In the data rows, 128 means zero.
Here are some points, each followed by its number:
[104 182 117 156  98 171 136 113 123 118 139 112 135 108 255 127 141 113
 117  97 157 134 109 184 122 136 161 144 120 148 138 135] 0
[191 147 116 121 150 127 142 119 157 133 120 114 187 187 117 142 156 113
 100 126 118 121 132 116 121 143 146 140 123 160 140 156] 1
[197 116 148 150 122 143 114 163 127  84 106 161 133 133 148 132 129 135
  99 159 115 108 132 149 106 118  98 255 157 128 116 156] 2
[128 133 116 119 110 143 155 114 184 133 113 118  95 137 104  95 115 128
 161 141 107 181  96  94 188 110 100  92  92 103 162 246] 3
[108 107 140  98 126  90 110 136 115 133 129 146  82 101  99 113  97 124
 172 127 105 165 119 106 160 103 103  97 119 103 110 135] 4
[ 98 123 141 138 108 132 108 134 111 133 129 145  97  93 113 112 122 146
 255 123 126 130 130 116 126 155 117  88 106 106 109  85] 5
[ 99 114  90 136 116 192 145 147 124  92 155 154 177 140 144 134 130 100
 121  99 255 112 165 132 112 146 144 103 161 131 140 160] 6
[114 102  95  94 122 120 158  93 148 133 142  96 189 128 126 182  99 103
 108 112 150 116 135 103 118 133 186 105 151 151 148 135] 7
[ 84 127 192 116  83  82 107  96  95 133  87  98  81  76  90  95  97 160
 208 119  82 116 102 103 117 104 104  90  80 100 105 135] 8
[ 85 137 112 113 104 122 147  88 144 133 168  85 166  92 160 158 140 103
 116  94 155 132 125 121 125 151 255  96 117 168 146 135] 9
[130 110 113 141 167 125  98 121  94 133 115 118 145 103 129 100 125 116
 112  90 108 106 104 141 107 118 117 124 145 100 106  88] 10
[155 155 118 122 142 137 171 133 173 116 148 130 210 201 136 142 148 121
 116 126 179 163 137 131 162 127 153 127 139 148 166 135] 11
[167 135 144 134 114 148  86 149 109 133 115 158  95 103 143 115 122 162
 141 125 107 126 103 128 119 136  93 169 134 128  90 135] 12
[170 118 123 173 147 169 117 255 125 133 128 255 120 163 121 114 140 118
 151 153 166 116 207 168 114 122  93 162 177 105 121 135] 13
[128 112 154 166 166 117 134 141 109 139 165 140 118 171  94 108 138 148
 139 182 110 127 152 112 139 141 117 128 109 100 136 216] 14
[110 114 148  91 124  92 113  82 124 133  92  86  84 140  95 118  97 175
 133 187  81 121  80  84 129 135  90 102  83 110 113 160] 15
[129 138 195 117 123  96 125 113 126  99 108 115 121 113 109 116  89 176
 187 135  98 157 108 107 153 121 111 118 105 108 122  48] 16
[148 129 110 130 107 105 106 167  95 114 110 159 126 110 119 103  95 109
 108  95 113 122 159 174 121  78  95 152 145 106 110 135] 17
[143 157 138 185 123 120 138 161  98 215 101 151 118 114 133  99 139 115
 155 113 111  98 160 176 103 119 116 132 116 110 138 135] 18
[126 155 153 105 145  85 126 110 133 175 115 110  89 121 115 109 120 125
 134 135  85 176  97 116 178 107 120 106  98 116 128 135] 19
[128 129 129 104 128 110 150 112 146 133 125 107 185 138 136 139 130 112
  99 104 143 145 119 122 144 105 155 133 144 146 137 135] 20
[195 166 112 155 106 202  97 149 119 123 101 147 116 121 156 109 181 122
 102 102 127 100 108 137  96 149 104 168 126 160 101 112] 21
[165 113 151 157 112 149 117 159 137 110 121 161 116 105 143 119 141 123
 123 141 113 115 138 124 113 145 116 195 143 120 120 108] 22
[ 92  77  86  78  93 104  96 100 112  99 127  96 152  93 116 165  89  96
  69  90 141 106 131 111  98  84 134 133 179 137  96 135] 23
[ 90  85 104 103  99 104 113 124 118 133 148 125 141 104 118 169  92  98
  85 117 151 106 186 123  98 104 147 132 163 122 113 145] 24
[114 119 255 138 110  95 126 104 125 123  96 109 104  99 102 101 107 204
 157 160  90 136  98  96 137 130 105 132  93  99 123 135] 25
Which two points above are nearest to each new point, looking only along the 6 directions in which the numbered points spread most? Their numbers follow each, nearest first.
[139 175  98 145 180 145 142 158 141 133 152 154 123 158 155 109 149 104
 126 121 134 146 137 178 147 109 133 113 127 118 148 182] 18 14
[138 183 148 255 138 195 146 181 113 139 157 179 138 161 169  94 164 144
 164 128 157 139 148 177 145 146 120 141 114 105 151 135] 18 21
[136  85  95  83 144 115 135 102 136 133  98  99 147 153  97 164 103 108
  85 138 132  92 111  91  97 130 111 125 154 134 130 135] 20 24
[128  82  91  91 122 131  92 159 115 110 114 167 141 101 108 174  95  98
  96 108 155  92 171 122  95 112 110 147 255 125  96 135] 24 17
[122 255 122 168 110 142 145 111 117 156 119 106 116 143 178  97 186 122
 129  96 121 142 101 163 139 130 141 102  87 143 147 117] 0 18
[133 144 185 156  99 152 127 113 139 133 132 116 128 152 134 113 123 190
 138 151 117 152 104 100 150 153 110 148  95 121 128 135] 19 25
[122  99 107 123 110 129 125 188 115 133 156 189 142 138  97 149 124  98
 136 123 172 100 255 153 105 119 135 120 171 129 114 109] 6 24
[ 93 120 113 141 113 135 105 130 106 122 255 134 138 148 128 123 127 120
 145 106 162 181 162 125 180 120 153 106 133 121 104 121] 6 20
[108 175 103 173 126 124 134 157  84 133 112 149  97 114 172 102 135 106
 112 107 131  97 146 255  99  93 113 129 114 113 139 135] 18 17
[172 140 122 120 122 130 138 127 160 148 163 119 164 172 133 137 154 122
  95 130 126 176 131 130 171 107 152 170 135 161 135 135] 1 20
[139  96 131 100  80 118  74 123 114 133 133 128 118  99 106 143 116 118
 120  98 102 114 131  89 108 132 108 152 136 149  77 135] 10 17
[167 142 136 138 116 187 152 118 177 133 113 118 149 157 174 139 160 129
 108 137 143 122 103 106 119 202 130 161 123 164 149 135] 1 11
[123 168 106 152 179 132 108 132  94 170 152 134 102 137 140 111 163 127
 144 124 120 124 117 188 127 129 129 114 109 124 111 135] 18 12
[115 160  92 113 106 155 131 110 167  52 142 102 125 135 124 103 188 104
 140  92 132 167 104 108 165 117 146  84 100 134 129 117] 20 9
[103 111 122 112 112 148  97  89 107 100  96  93 115  97 117 139 142 126
 135 104 124  76  94  82  77 255 132  94 102 150  94  79] 10 16
[157 106 129 147 163 107 132 157 100 133 138 159 128 139 120 117  94 128
 107 151 109 123 159 160 129  97 100 191 166 102 133  92] 22 17
[137 101 115 113 255 100 135 132 108 133 100 131 112 164  86 104 108 117
 110 171 102 108 109 114 109 117  95 105 121  92 132 134] 14 4
[136 197 114 142 138 153 208 133 194  21 143 130 119 146 164 124 168 117
 162 139 144 182 127 154 177 131 175 108 111 137 210 135] 11 1
[126 116 104 115 112 107  89 144  99  87 154 145 100 100 145 128 122 106
 102 112 103 126 147 173 120  88 120 163 153 125  92  69] 10 17
[112  96 147 117 154 126 112 111 114 115  97 118 111 120 103 111  87 193
 151 169 112 117  91  98 121 132  83 117 114  92 114 135] 4 25
[117  92 107 106 113 155 148 111 194 133 107 112 135 137 103 123 157 105
 115 135 135 111 110  86 115 151 126 102 113 117 144 126] 20 1
[116 136  94  82  79 123  88  93 111 149  95  91 108  93 136 178 157 101
  91  81 126  81 107 105  78 165 147 113 115 255  86 134] 10 20
[102  72  85  64 127  84  92  99 111 133 115  96 138  92  76 169  82  88
  97  81 114  88 139  88  92 101 135  81 173 122  92  89] 23 24
